Some points:
[-1.56  0.28 -1.39  1.95 -1.48 -0.52  0.21  1.82  1.3  -1.19  0.18 -0.68
 -2.12  1.06 -1.17 -0.56  0.64 -0.86 -0.28  1.7   0.04 -0.28  0.57  0.28]
[-1.39 -0.19 -1.26  0.59  0.6  -1.34  1.76 -1.17 -1.34  0.16 -1.76  0.42
  1.89  0.76 -1.82  0.31 -0.64 -0.1  -0.18  0.11 -0.24  1.2   0.83  0.41]
[ 0.9   0.07  1.54  1.23  0.84 -1.06 -0.1  -0.63 -0.35 -0.73 -1.03 -0.46
 -0.8   0.6   1.02  1.57  0.69  0.   -0.7  -0.27 -0.54 -0.54 -1.13 -0.26]
[ 0.49 -0.93 -0.12 -0.87 -0.44 -0.31 -0.57 -0.21  0.11 -0.63  1.37 -0.27
  0.04 -0.48 -0.25 -0.18  1.3   2.26  1.48  1.15 -1.51  0.56 -0.92 -0.09]
[ 1.72 -1.78 -0.5  -0.14 -2.01  0.12  0.28 -2.31  2.62  0.05 -0.13 -0.81
 -0.8   0.02 -0.41  0.07  1.52 -0.07 -1.82 -0.33  2.85 -0.14  2.29  1.23]
[ 0.25 -1.21  0.72 -0.86 -0.53 -0.91  0.35  3.88 -0.18 -0.67  0.37 -1.02
 -1.17  0.94 -0.64  0.44 -1.72  0.91  0.67 -1.38  2.5   0.22  0.86 -0.6 ]
[ 0.36 -0.57 -0.64 -0.28 -0.74 -1.12 -0.11 -0.66 -0.27 -0.8  -0.35  0.62
  0.4   0.24 -0.57 -0.01  1.4   2.49  1.63 -0.17 -0.4  -0.19 -1.13 -0.06]
[-0.41 -0.01 -0.23 -1.14  0.42  1.67  1.76  0.46 -0.59 -0.21 -0.82 -0.51
 -0.33 -0.57  0.05  0.1   1.04  1.45 -0.17  0.11 -0.41 -0.25 -0.37 -0.6 ]
[ 0.62 -0.71 -0.49 -0.8  -0.02 -0.41 -0.52 -0.79 -0.62 -0.02 -1.33  0.38
  1.55  1.17 -0.05 -0.24  0.42 -0.92  2.2   2.31 -0.24 -0.87 -0.64 -0.3 ]
[-0.1  -0.12 -0.4   1.22  1.17  1.45 -1.07  0.23 -0.8  -0.4  -0.34 -0.51
  0.13 -0.32  1.53  0.64  0.24  0.18  0.69 -1.69 -1.07  0.01 -0.28 -0.67]
[-0.1  -0.44 -0.52 -0.54 -0.56 -0.37 -0.35 -0.09 -0.08  0.92  1.98 -0.04
 -0.04  0.07 -0.16  1.97  0.72  1.61 -0.73 -0.59 -0.8   0.53 -0.84 -0.66]
[-0.77  0.26 -0.84 -0.35 -0.14 -0.74  0.87 -0.05 -0.53 -0.75 -0.51 -0.59
 -0.08 -0.38 -0.9  -0.26  0.74 -1.19 -0.18  0.29  0.22  1.17  1.3   1.8 ]
[ 0.89  0.15  0.88  0.44 -0.48  0.23 -0.04 -0.87 -1.39 -0.28 -0.2  -0.92
 -0.78 -0.37  0.27 -1.34 -0.75  1.27  1.02 -2.4  -1.37  1.36  2.56 -0.08]
[ 0.12  0.36 -1.04  0.04  1.89  0.08 -0.35  0.85  1.35  1.36  2.14 -0.37
 -0.9   0.04 -0.23 -1.19  0.03 -1.28 -0.4  -0.24 -1.31  0.32  0.18 -1.24]
[ 2.58  3.47  3.16 -1.35 -1.43 -0.62 -0.21 -0.27 -0.4  -0.38 -0.72 -0.33
 -1.    0.27 -0.63 -0.09  0.09 -0.9  -0.42  0.25 -0.52  0.4  -1.7  -0.54]
[ 0.01 -0.06  0.35  1.48  1.42  1.67  0.66 -1.32  0.39 -1.83  0.46  1.63
  0.22  0.35 -0.91  0.08 -1.26 -0.24 -0.08 -0.71  0.01 -0.43 -0.48 -0.15]
[-0.32  0.06 -0.79  0.31 -0.9  -0.61 -0.36 -0.7  -0.52 -0.44  0.6   0.92
  0.75 -0.49  0.36 -0.29  1.16  1.66  0.6   0.44 -0.61  0.09 -0.97 -0.23]
[-0.53 -0.11 -0.57  0.04 -0.96 -0.58 -0.29 -0.3  -0.19  0.88  1.82  0.29
 -0.04 -0.55 -0.61 -0.32  0.59  0.98  0.48  0.97 -0.39  0.35 -1.24 -0.28]
[-2.7  -0.16  2.55  1.03 -1.36 -0.22 -1.14  0.02  2.01  3.03 -1.79  1.24
 -1.76  0.34 -1.06  0.31 -0.47  0.09  0.65 -1.57 -0.75 -0.48 -0.65 -0.31]
[ 0.08 -0.33 -0.29 -0.04 -1.07 -0.23 -0.67 -0.28 -0.03 -0.02  0.27  0.55
  1.46  1.76  1.67  0.4   0.14  0.2  -0.73 -0.63 -0.13 -0.5  -0.01 -0.09]
[-0.42  0.01 -0.21 -1.39 -0.43  0.34 -0.87 -0.56  1.72 -0.34  2.1   1.35
  1.76  1.13 -0.88  0.04 -0.19 -1.37  1.16 -1.59 -0.03 -0.79  0.43  0.44]
[-0.4  -0.23 -0.66 -0.38 -0.04 -0.21 -0.41 -0.28 -1.06 -0.83  0.27  1.1
 -0.26 -0.57 -0.64 -0.24 -0.37  0.26 -0.48 -0.21  0.58  0.9   1.3   2.8 ]
[ 1.34  0.73  1.98 -0.23 -0.14 -0.87 -0.82  0.04 -0.87 -0.7  -1.01 -0.52
 -0.27  0.27 -2.03 -0.44  0.29  0.05 -0.04 -0.85 -1.77  1.29  1.04  1.59]
[-0.33 -0.62 -0.4  -0.82  0.46 -0.93  1.2  -0.98 -1.83  0.93 -0.8  -0.36
 -1.38  2.02  1.9  -1.18 -1.03 -0.16 -0.07  0.66  0.09  1.46  0.93  0.55]
[-1.22  0.67 -0.52 -0.37  2.58  1.61 -0.87 -0.06 -0.7  -0.48 -0.38  1.29
 -1.5  -0.09  1.35  0.65  0.8  -0.96  0.45  0.57 -0.95 -0.5   0.75 -0.98]
[ 0.17  0.42  0.24 -0.65 -0.83 -1.06 -0.33  0.45  0.   -0.96 -0.13  0.78
  2.16 -1.04  2.63  3.01 -0.92 -0.88 -0.42 -0.59  0.19 -0.08 -0.63  0.49]
[ 0.01 -0.15 -0.85  0.16  0.11 -1.13 -0.44  1.83  3.11 -1.33 -0.66  0.06
 -1.54 -0.25  0.27 -0.48 -0.93 -0.05  0.7   1.17  0.3   0.59  0.98 -0.41]
[ 0.37 -0.08 -0.56  0.05 -1.01  0.   -1.39 -0.07 -0.1  -0.17 -0.06  0.29
  1.31  2.2   2.35 -0.12  0.19  0.1  -0.78 -0.42 -0.18 -0.25 -0.31  0.23]
[-0.82  1.07 -1.06 -0.59 -0.33 -0.7  -0.36 -0.31  0.79  0.9  -0.69 -0.11
 -0.92 -0.71 -0.86  0.49  1.34  3.29  0.44 -0.15  0.34 -2.67  0.67 -0.71]
[ 0.92  0.85  0.17 -0.37  2.27  1.39 -1.11  1.13 -1.47  1.18 -0.66 -1.97
  0.82  0.31 -1.74 -0.56 -0.04 -0.8  -0.2  -1.01  0.37 -1.6  -0.68  1.34]
[-0.78  0.02 -0.55 -0.66 -0.04 -1.04  0.19 -0.3   2.95  1.79 -0.24 -1.75
 -0.32 -0.92  0.89 -0.89 -1.06 -0.88  0.61  0.28  1.19  2.1  -0.69 -0.09]
[-0.19 -0.28 -0.42  0.13 -0.44  0.02  0.24 -0.62 -0.66 -0.27  2.49  1.78
  0.25 -0.33 -0.39 -0.59 -0.31  0.46 -0.21  0.84  0.51  0.49 -0.75 -0.29]
[-0.06  0.89  0.86 -1.12 -0.49  0.5   0.04  0.15  0.14  0.72  1.53  1.52
  1.59  1.22 -1.37  0.25 -1.51 -1.29 -0.55  0.05 -0.93 -0.15  0.71 -1.27]
[ 0.05 -0.21 -0.28 -0.23 -0.66 -0.14  0.75  1.73  0.86  0.47 -0.93 -1.31
 -0.26 -1.19  0.46  0.32 -0.48  1.25  0.42  1.54 -0.42 -0.14 -1.19 -0.68]
[ 0.23 -0.43  0.29  0.1   2.57  1.44  0.43 -0.41  1.95 -0.41 -0.58  0.07
 -0.45 -0.47 -0.14 -0.22 -1.05  0.37 -0.01 -0.65 -0.53  0.15 -1.02  0.32]
[-0.32  0.24 -0.51 -0.11 -1.16 -0.14 -1.1  -0.46  0.21  0.   -0.08 -0.04
  1.54  1.9   2.15  0.29  0.1  -0.38  0.01 -0.96 -0.02 -0.23 -0.64  0.33]
[-0.53 -0.76  0.56 -1.47  0.46  2.75  0.77  0.77 -0.58  0.3  -0.28 -0.64
 -0.66 -0.6   0.47  0.7   2.1   0.99 -0.73 -0.82 -0.31 -0.4  -0.18 -0.22]
[-0.1  -0.22 -0.42 -0.4  -0.34 -0.68 -0.06 -0.16  0.12  0.02  0.74  1.71
  1.47  0.62  1.02 -0.23  0.78 -0.62 -0.34 -0.47 -0.82 -0.2   0.03 -0.35]
[-0.06 -0.46  0.95  1.09  0.91  1.38  1.2   0.15 -0.14 -0.55 -0.45 -0.3
 -0.28 -0.24 -0.49 -0.71  0.09 -0.36 -0.01 -0.61 -0.37 -0.52 -0.59 -0.07]
[-0.2  -1.26 -0.03  0.97 -1.26  0.08 -0.19 -0.18 -1.87  0.33 -0.75  0.04
 -2.02 -1.16  1.    3.14  0.41 -0.97 -0.16  0.74 -0.97  0.78  1.65  0.15]
[-1.03  0.33 -0.43  0.66 -0.15 -0.36 -0.16  0.72 -2.67  0.29  0.36  1.82
  0.19 -1.03 -1.42  0.4  -0.88  0.16  0.37  0.95  0.68  0.5  -0.04 -0.54]
[-1.16 -0.02 -0.08 -0.4  -0.79 -0.72  1.15  2.9   1.11 -1.09 -0.73 -0.85
  0.32 -1.63 -0.15 -0.61  0.31 -0.51  0.3  -0.7   0.33  1.26  0.21  1.01]
[ 0.05 -0.88 -0.29  0.63  0.52 -0.5   1.72  2.01 -0.39 -0.19 -0.72 -1.1
  1.54  2.25  0.26 -0.83 -1.36  0.73 -1.    0.43 -0.69 -0.41 -0.24 -0.71]
[ 0.12 -0.3   0.63  0.48 -0.76  0.9  -0.19  1.22  1.74  0.82  2.01  0.55
 -1.25 -0.04 -0.56 -1.12 -0.03 -1.09 -0.94  0.64 -2.11 -0.28 -1.06  0.71]
[-0.89  1.71 -0.59  0.47  1.83  0.21 -0.68 -0.37 -0.38 -1.28  1.14 -2.9
 -0.62  1.23  0.43  2.47  0.65 -0.18 -0.08 -0.55  0.24 -1.2  -0.47 -0.17]
[ 0.11  0.51  0.08  0.51  0.84 -0.67 -0.36 -1.   -0.45 -0.49 -0.35 -0.98
 -0.43  0.14 -0.59 -0.09  0.11  0.29 -0.33  1.63  1.84  1.78 -0.42 -0.82]
[-1.5   1.01  1.44 -0.46  0.56 -2.29  1.12 -0.05  1.19  0.37  2.69  0.4
  1.27 -0.79  0.45 -0.58  0.21  0.1  -1.61 -0.7  -0.29 -1.64  1.23 -0.29]
[-0.52 -0.03  1.32  0.69 -0.85  0.72 -0.87 -0.77 -0.93 -0.37  0.08 -1.02
 -0.93  0.71 -0.91 -0.04 -0.31 -0.23  1.11  1.52  2.81  0.05 -0.43 -0.62]
[ 0.92  1.92 -0.91  0.56 -2.03  2.65  2.8  -0.79 -0.43 -0.14  0.37 -1.38
 -0.43 -1.25  0.41 -1.44 -0.67 -0.16  0.03 -0.59  0.41 -1.06 -0.94 -0.68]
[-0.93 -0.44 -0.4  -0.78  0.25 -0.25 -0.61 -0.45 -0.95  0.98  1.14 -0.94
 -0.6  -0.59 -0.29 -0.17 -0.37 -0.09 -0.47 -0.09 -0.03  1.03  1.47  2.89]
[ 0.65  0.51  1.81 -0.1   0.45 -0.33  0.17 -1.12 -0.44 -0.55 -0.52 -0.47
 -0.33 -0.69 -0.47  0.21  0.06 -0.82  0.12 -0.95  0.93  2.52  1.47 -1.65]
Along one direction, these points spread out more than along any other. Where along it does each point below lie, from 0 to 99? 50 is the average, and the first point above lies past it. One standard deviation of the points above along it is 16.
[-0.2   0.23  0.94 -0.49  1.78  0.02 -0.82 -1.43  1.23  0.11 -1.78 -0.72
  0.43  0.21 -0.1  -0.38 -0.23  1.94 -0.2   3.35  0.07 -1.05  0.46 -0.66] -> 53
[-0.27  0.18  0.65  0.29 -0.86 -0.39  0.05 -0.38 -0.28  0.27 -0.12  0.75
  1.8   1.04  1.93 -0.65 -0.32 -0.52 -0.27 -0.87 -0.37 -0.49 -0.32 -0.39] -> 26
[ 0.28 -1.24 -0.18 -1.15 -0.07  0.55  2.75  0.54  0.78 -0.56 -0.9  -0.31
 -0.86  0.23  0.8   1.33  1.18 -1.93  1.   -0.13 -0.54 -1.87 -0.25 -0.09] -> 50
[ 2.74  0.67 -3.42 -0.62 -0.42 -0.08  0.4   1.7   1.47  1.38 -1.6   1.96
 -0.81 -0.35 -1.55  0.93 -0.94 -0.42 -0.66 -1.46 -0.39 -0.27 -0.78 -0.36] -> 52
[ 1.   -0.56  2.8   1.82  0.72 -0.53 -0.45  0.62 -0.58  0.17  0.53  0.89
  1.06 -1.86 -0.72 -0.49  0.37 -0.43 -1.77  0.68  0.46 -1.24 -0.05 -0.66] -> 46
[ 1.77  1.6   0.34  0.3  -0.2  -0.78 -0.43 -0.5  -0.99 -0.58 -0.92 -0.07
 -1.13 -1.02  0.56 -1.27 -0.85 -0.1  -0.06 -0.15 -1.52 -1.31  2.61  1.86] -> 61
[-0.74  0.32  0.01 -0.96 -0.46  0.8   0.32 -1.29 -0.43  0.05 -0.6   0.44
 -0.83 -1.06  0.19  0.92 -2.06  0.12 -0.15  1.93  1.33  0.4  -0.18  2.31] -> 63
[ 0.13 -0.3   2.21  1.94  1.29  0.26 -0.48 -0.45  0.64 -0.74 -0.83 -0.59
  0.7  -1.15 -0.2  -0.65  0.03 -0.33  0.35 -0.9  -0.14 -0.45 -1.1   0.6 ] -> 52
[ 0.79 -0.9  -0.13 -0.57 -0.58 -0.71 -0.8   0.34 -1.41  0.55  1.18  0.14
  0.9  -0.94 -0.1  -1.01  0.03 -0.39  2.31  1.57  2.06 -2.   -0.08 -0.31] -> 44
[ 0.48 -0.39 -2.05  0.29 -1.    2.4  -1.47 -0.06  1.29  0.25 -1.19 -1.13
  2.46 -1.14 -1.24 -0.07  0.03 -0.83 -0.18  1.11  0.37  2.25  2.14 -1.15] -> 63
[ 1.17 -1.19 -0.68  1.49  1.91 -1.25  0.21 -1.43 -0.12  2.2   1.83 -0.96
 -0.98 -0.65 -0.36  0.67 -0.6  -0.9   0.28 -0.88 -0.51 -0.48 -1.05 -0.06] -> 46
[-0.6   0.42 -0.59  0.05  1.74  0.21 -1.1   0.93 -0.87 -0.25 -1.56  1.74
 -1.15 -0.19  1.04 -1.78  1.68 -0.68 -1.1  -0.37  3.63  1.52 -0.63 -0.42] -> 64
[-0.07  0.02 -0.96  0.3  -0.84 -0.8  -0.52 -0.18 -0.49 -0.04 -0.31  0.17
  1.45  1.43  1.58  0.64  1.03  0.01 -0.56 -0.68 -0.31 -0.26 -0.53 -0.09] -> 26
[-0.32 -1.03  0.36 -0.12  0.68  2.7   1.03  0.68 -0.41 -0.17 -0.83  0.31
  0.79  0.97  0.16 -0.85 -0.73  0.14 -0.57 -0.09 -0.7  -0.29 -0.57  0.41] -> 44
[ 0.23 -0.39 -0.61 -0.5   0.05 -0.57  0.26 -0.88 -0.26  0.4   2.01  1.71
 -0.2  -0.4  -0.6  -0.17 -0.43  0.53  0.56  0.45  0.8   0.19 -0.49 -0.84] -> 40
